Each row has a name. After each piece below comes the name of the row it's from, unless a question asks for something else. Each question is about the rows just above it. Places in a row count from 0.

[ 96 140 111 136 115 120 155 197 164 153 126  99 169 138 105 155 103 135
 144 173 138 102  90 165  78 169  96  85 158 156  96 155 161  96]  Q527
[161 161 112 179 155 139 130 109 183 153 187 153 130 104 152  93 130 122
 180 134  96 137  90  85 103 122 136 167 132 139 166 111  86 109]  Q925
[ 65 129  75 144 120 112 137 143 114 111 181 114 153 120 126 174 142 177
 113 115 132 135 140 188 140 127  94 159  88  88 195 108  85 115]  Q561
[ 77 104 131  74 139 123 165 107 153 153 127 135 110 167 120 148 119 155
 183 124 149 145 106 119 127 150  55 155 181  88 128  82 136 105]  Q516
[167 129 176 112 102 110 177 162 119 122 129 132  85 130 146 145 113 116
 132  82 181 109 156  95  81 117  90 128 158  96 111 114  94  62]  Q699
[205 174 130  96 142 125  97 131 142 154 105 115 179 129 131 109 131 185
 135  82  75 123 140 138  65 131  75 144 120 112 137 143 114 111]  Q863
asked: [ 77 104 131  74 139 123 165 107 153 153 127 135 110 167 120 148 119 155
 183 124 149 145 106 119 127 150  55 155 181  88 128  82 136 105] : Q516
[167 129 176 112 102 110 177 162 119 122 129 132  85 130 146 145 113 116
 132  82 181 109 156  95  81 117  90 128 158  96 111 114  94  62] is in which row? : Q699
[ 65 131  75 144 120 112 137 143 114 111] is in which row? : Q863

[122 130 121 149 125 123 111 142 137 118 117 109 101] = Q811
[119 123 133 124  93  93 136 125 127 126 106 116 122] = Q552
[118  92 125 122 125 129 132 122 143 144 129 125 132] = Q730
[148 122 112 145 147 117 125 113 134 114  93 197  97] = Q346
Repeated in Q552: : [93]
The row with [122 130 121 149 125 123 111 142 137 118 117 109 101] is : Q811
asked: [148 122 112 145 147 117 125 113 134 114  93 197  97] : Q346
The row with [119 123 133 124  93  93 136 125 127 126 106 116 122] is : Q552

[150 125 141 144 133 123  98 122 104] : Q748
[146 135 151 140 169  86  89 107 132] : Q997
[151 146 135 137 171  82  89 105 135] : Q415
[150 104 146  97 144 130 133 125 141] : Q366
[155 141 132 134 167  95  84 105 127] : Q621
[ 86 120 136 135  85 147 191 160 141] : Q855
[134  95 105 155 132 127 141 166  84] : Q480
[157 134 133 135 154 119  85 113 115] : Q18
[150 123 136 138 131 151  98 129 103] : Q10
[ 86 118 131 129  84 149 192 157 141] : Q254
[ 84 118 135 133  82 151 194 161 140] : Q97
[142 123 103 101 136 137 108 110 121] : Q741
asked: [118 135 133  82 151 194 161 140] : Q97
Where does [151 146 135] start? Give its row and place. : Q415, 0
Put [122 104 150 125 141 144 133 123  98] back in order: which row is it? : Q748
[ 84  95 105 127 132 134 141 155 167] is which row reordered? : Q621
Which value is in both Q254 and Q366? : [141]

[155 127 138 139 137 118] -> Q834
[114 153 130 106 143 136] -> Q286
[107 125 124 123  95 142] -> Q477
[ 92 144 116 103 140 139] -> Q746
[142 125 121 119 175 114] -> Q958
[109 134 112 113 186 119] -> Q810
[159 132 132 153 141 111] -> Q408
[166 116 152 155  58 133] -> Q355
[115 138 119 114 175 121] -> Q152
[154 119 135 144 132 117] -> Q737
[149 122 143 142  77 135] -> Q742
[119 114 175 121] begins in row and place : Q152, 2
The row with [ 92 144] is : Q746
Shared by Q742 and Q286: : [143]
Which value appears more than once in Q408? : [132]

